In the rows, zero is written as 128.
Where one turn sends some rows of the set: a few examples, then the rows asked:
getif: [131 104 153 106 112 138 134 135 149 114 122 163 123 125 176 132 122  77]
liti: [134  83 142 145 137 136 110 167 142 123 150 138 121 149 169 128 130 129]
gekug: [116 109 136 132 124 170 109 132 134 130 129 170  84 137 132 114  91  87]
Rusiv: [123 103 139 129 141 136 114 160 122 119 157 129  86 176 153 137  97 119]
bef: [136  97 139 142 115 128 128 136 139  80 119 123 123 139 167 129  98 122]
pez: [128 127 131 118 129 138 127 159 123 115 165 164 123 114 163  99 102  99]
guvu: [117 124 118 125 124 133 116 157 135 145 167 162  98 129 175 119 100  86]
vin: [100 110 135 144 115 137 135 131 165 146 145 171  94 143 148 110  91 113]
zeti: [137 125 159 146 125 146 115 134 153 118 127 145 107 157 174  89  78  88]
Biga: [121 113 119 132 119 141 127 154 123 125 128 125  92 130 140 136  66 106]
Fiso: [116 111 161 134 138 125 113 161 142 118 155 153 111 182 157 115 101 128]
zegu: [136 112 130 106 132 160 143 128 138 105 144 150  72 143 162 118 119  95]
pem: [125  93 136 111 136 159 115 135 137 116 108 158 110 111 155 131 119  81]
mugu: [133 144 144 125 131 118 135 139 133 122 126 135 109 145 191 112 116 132]
zige: [103  94 143 148 138 147 128 143 151 121 155 144  97 102 147 145 110 118]
tiz: [143 139 161 136 140 156 102 156 122 116 132 136  91 137 144 100 118  96]
let: [ 97 101 148 132 126 127 144 127 164 136 114 166 112 139 145 137 101 126]
dibek: [117  86 139 118 145 146 114 128 150 113 118 135  94 151 140 151 106 127]
fureg: [111 111 133 104 131 142 112 137 135  99 128 173 114 137 165 115  80  78]
vapu: [140 128 164 152 145 151 112 145 132 102 120 118 107 112 157 119 104 105]
Vuk: [138 136 168 147 135 116 122 145 116 144 119 149  98 125 164 117 108  94]
pavi: [119 107 173 136 115 116 119 155 139 134 134 131 121 155 162 156  98  96]
gan: [121 114 181 142 152 126 128 151 161 118 129 134 123 137 164 120 119 129]
Sizot: [135 135 146 144 112 116 133 130 153 115 146 151 111 133 185 112 135 107]
fak: [119  93 115 152 121 121 102 143 149 109 110 135 112 148 171 131  98 123]
lipep: [123 113 114 134  98 128 122 153 129 122 130 149 100 127 120 136 101  92]
vap: [109 124 127 126 111 150 140 135 163 113 129 139  94 144 126 125 108 130]
buna: [127 124 177 122 125 141 127 162 129 130 142 171 112 149 164 104 119  77]

pavi moves to zeti
buna moves to gekug
And these:
lipep moves to fak
let moves to Fiso
vin moves to Rusiv
bef moves to Sizot
liti moves to Vuk

Where one turn sends some rows of the set: a few examples, then the rows asked:
gunot: [115 120 117 150 115 140  99 140 120 128 117 117 126 111 127 151 144  95
 117 115]
podu: [133 139 120 124 133 127 136 133 123 157 102 125 105 104 162 116 153 116
 130 136]
fesuv: [136 138 153 114 137 141 128 143 107 115 129 138 115 143 108  99 119 131
 132 137]
Dut: [146 133 128 125 136 136 138 136 118 122 121 149 118 165 110  94 118 135
 121 144]
posor: [103 125 147 135 139 131 103 131 134 144  99 117 138 141 137 144 134 116
 104 156]
lasel: [116 136 114 120 117 136 132 153 129 140 107 112  89 104 150 143 142 122
 114 121]
dulav: [128 113 105 136 137 143 117 148 133 127 141 147 160 155 117 131 131 121
 107 119]
ronu: [108 127 101 131 150 137 128 163 137 135 150 139 148 136 126 124 128 122
 101 117]
sivu: [146 136 144 132 146 135 138 131 107 115 139 145 130 139 101 106 133 123
 140 134]
zodit: [158 123 107 110 143 111 136 129 122  99 120 124 113 147 130 122 151 139
 138 119]
Soga: [122  90 145 124 131 111 130 133 136 131 136 104 104 141 140 118 109 147
 122 139]
duz: [124 102 134 144 128 117 129 139 130 142 156 143 116 135 130 135 115 140
 145 157]
ruv: [126 126 113 120 134 107 130 118 123 124 104 146  91 123 140 119 156 136
 151 115]
zudug: [108 108 141 147 134 130 105 134 135 137 108 117 134 120 154 137 115 137
 130 159]
Pepon: [135 134 145 140 119 110 119 129 149 140 110 143 161 133 121 138 112 133
 116 131]
zep: [149 137 103 122 129 135 146 131 114 135 102 108  97 128 160 127 142 102
 125 137]
bemo: [130 127 140 131 130 110 136 140 140 131 142 159 123 148 120 149 136 131
 131 166]
Mavis: [115 114 113 141 100 135 113 146 140 120 115 122 116  95 131 141 129  96
 116 120]
gepun: [141 105 158 111 116 102 136 130 136 137 128 117 107 149 133 124 134 128
 104 138]
pidi: [117 141 112 137 143 137 132 164 127 117 135 140 156 142 129 130 111 126
  96 113]
nefi: [127 147 117 123 132 136 133 135 125 147 109 117 100 122 174 135 146 104
 126 143]
rekev: [127 131 114 146 123 148 113 150 137 130 142 106 140 106 125 132 140 108
 104 107]
Basu: [137 130 139 138 138 137 119 138 109 117 135 138 120 139 103  83 123 126
 126 137]
fal: [126 121 118 116 154 106 137 118 145  89 106 126 108 133 133 108 144 141
 137 128]
Veb: [129 144 117 120 134 126 153 128 125 157 102 108 102 112 153 134 142 106
 127 120]
mifut: [120 136 117 153 148 146 119 144 124 106 146 145 143 144 134 107 121 119
 106 129]
Gadaz: [124 118 127 151 143 111 124 112 144 154 124  94 117 131 143 124 117 142
 133 144]
vik: [135 117 125 118 139 103 135 121 122  90 107 132  96 145 147 121 146 131
 130 122]
Timif: [110 140  99 136 145 132 116 149 133 130 150 152 148 151 126 132 119 122
 118 115]
mefa: [118 136  90 137 142 141 117 152 113 135 123 147 154 146 128 133 117 112
 115 112]
tevon: [124 111 106 131 121 145 117 128 126 125 105 106 135 114 131 145 131  84
 120 111]
ker: [147 131 120 114 140 100 131 113 139 100 117 118 106 136 136 122 151 139
 142 114]
gar: [145 113 121 107 138 119 136 111 139 111  96 119 100 141 120 121 152 134
 142 131]
fazev: [126 106 136 139 125 114 133 137 147 143 128 134 155 116 144 137 101 145
 132 133]
Sozes: [142 131 100 126 121 127 126 133 134 151  92 117 109 130 164 138 154 120
 117 133]
Voneg: [124 130 123 149 129 104 126 109 153 150 124 100 107 149 128 141 132 117
 113 138]
Luk: [119 116 126 132 105 143 112 135 137 127 115 117 140 107 131 142 122  90
 116 105]
kuv: [131 123 110 139 107 158 121 148 141 137 111 116 136 118 124 147 122  94
 108 133]
mafog: [144 133 128 117 135 144 132 150 103 111 123 143 130 143  94 114 113 125
 135 134]
puf: [129 126 141 119 151 131 147 118 121 107 117 151 125 136 118  89 123 124
 137 124]

Basu moves to Mavis
kuv moves to gar
tevon moves to zodit
And these:
bemo moves to posor
Gadaz moves to duz
nefi moves to fesuv
puf moves to rekev
Veb moves to sivu

Where one turn sends some rows of the set: a few examples, then the rows asked:
fulu: [130 141 126 100 161 159 161  88 104 127 113 109 141 128 138]
moru: [139 135 110  97 122 145 129 112 111 156  99 154 120 102 142]
sekun: [134 111 131 125 148 132 115  87 148 134 131 102 144 126 119]
Suneb: [140 110 127 108 151 142 126  88 148 115 132 113 149 118 132]
tuput: [128 160 145 121 144 163 146 104 128 147 107 106 117 102 146]
duse: [131 154 150 112 155 159 149 112 118 146  95 105 116 112 144]
zimu: [114 136 110 121 142 133 122 109 104 144 107  89 142 143 134]
Dizu: [149 132 150 114 133 154 135 132 116 136 108 151 141 129 101]
notob: [150 135 149 121 114 109 115 120 103 132  88 128 140 121 117]
firo: [125 130 113 100 153 141 134 116  98 124  99 101 145 147 145]
tidur: [168 118 138  96 149 131 112 110 130 107 108 137 153 119 125]
Bemik: [115 142  99 122 131 146 124 101 116 135 125  93 149 127 147]
Rizo: [123 139 134 110 164 147 153  91  96 145 102 100 137 138 126]
kov: [124 150 118 114 148 161 154  78 113 136 128 103 143 117 138]
Pipat: [159 117 145 111 152 112 102 113 121 129 101 126 144 130 109]
toka: [130 158 123 100 147 131 135  89 101 164  90 126 152 136 149]
konel: [130 164 113 101 137 143 135  81 112 158 107 129 156 123 156]
Zise: [145 102 137  99 163 137 130  98 137 113 115 115 147 133 128]
toli: [159  92 125 134 120 131 128 110 122 144 108 133 153 119 152]
Kos: [144 137 148 128 126 150 129 129 120 147 115 145 141 125  95]
Muni: [158 130 152 122 136 133 159 108 136 122  93 123 117 139 148]
rovu: [146 144 137 132  99 115 110 109 115 131 108 128 144 106 122]
fep: [158  89 128 131 124 129 127 113 119 147 102 132 151 122 150]
kib: [133 136 109 108 118 141 121 110 113 162 102 152 119 103 136]
das: [159  90 127 130 122 131 129 113 120 144 104 133 153 120 153]
Tupa: [153 127 136 129 134 119  95  99 135 138 120 120 147 115 110]
ret: [157 136 142 129 122 141 158 100 150 121 110 122 120 126 154]
Vokan: [126 137 102 101 141 154 138 107 111 114 116 108 153 129 157]
duf: [127 162 117 111 137 133 129  83 107 169 103 123 151 129 146]
Seno: [148 138 145 144 120 130 147  98 150 139 111 112 115 130 141]
solak: [151 133 152 136 134 121 149 106 136 140  94 109 114 143 135]
zudav: [120 146 125 124 150 147 144  82 107 152 120  95 137 127 125]
Les: [150 137 142 114 125 162 136 128 124 128 119 156 148 119 110]
Poza: [145 140 141 127 117 158 129 124 128 141 125 150 145 116 104]
noziz: [158 133 144 104 117 121 127 120 105 109  90 142 146 115 132]
dulat: [156 142 134 115  99 127 123 108 120 110 109 139 149 102 136]
Nibos: [136 131 113  96 128 140 127 116 105 159  92 154 116 109 138]
puzop: [137 103 142 114 162 125 120  98 134 133 114 104 142 138 116]
Tafe: [134 160 120  90 147 141 140  88 104 150  95 133 155 129 157]
leg: [163 129 128 113 130 134 103  97 142 117 126 132 155 105 125]
Fizuk: [133 158 146 110 149 164 152 109 125 139 101 109 118 106 150]
kar: [126 158 151 122 151 154 143 109 122 153 100 102 113 110 142]
zibuz: [158  90 127 137 120 126 126 112 121 150 106 132 152 121 151]
Gelu: [132 134 114 105 124 136 122 114 107 166  93 149 115 109 133]

kar moves to tuput
zimu moves to Bemik
Seno moves to ret
And these:
Dizu moves to Kos
das moves to fep
kov moves to fulu
noziz moves to notob
konel moves to Tafe
Zise moves to puzop
Pipat moves to Tupa
moru moves to Nibos

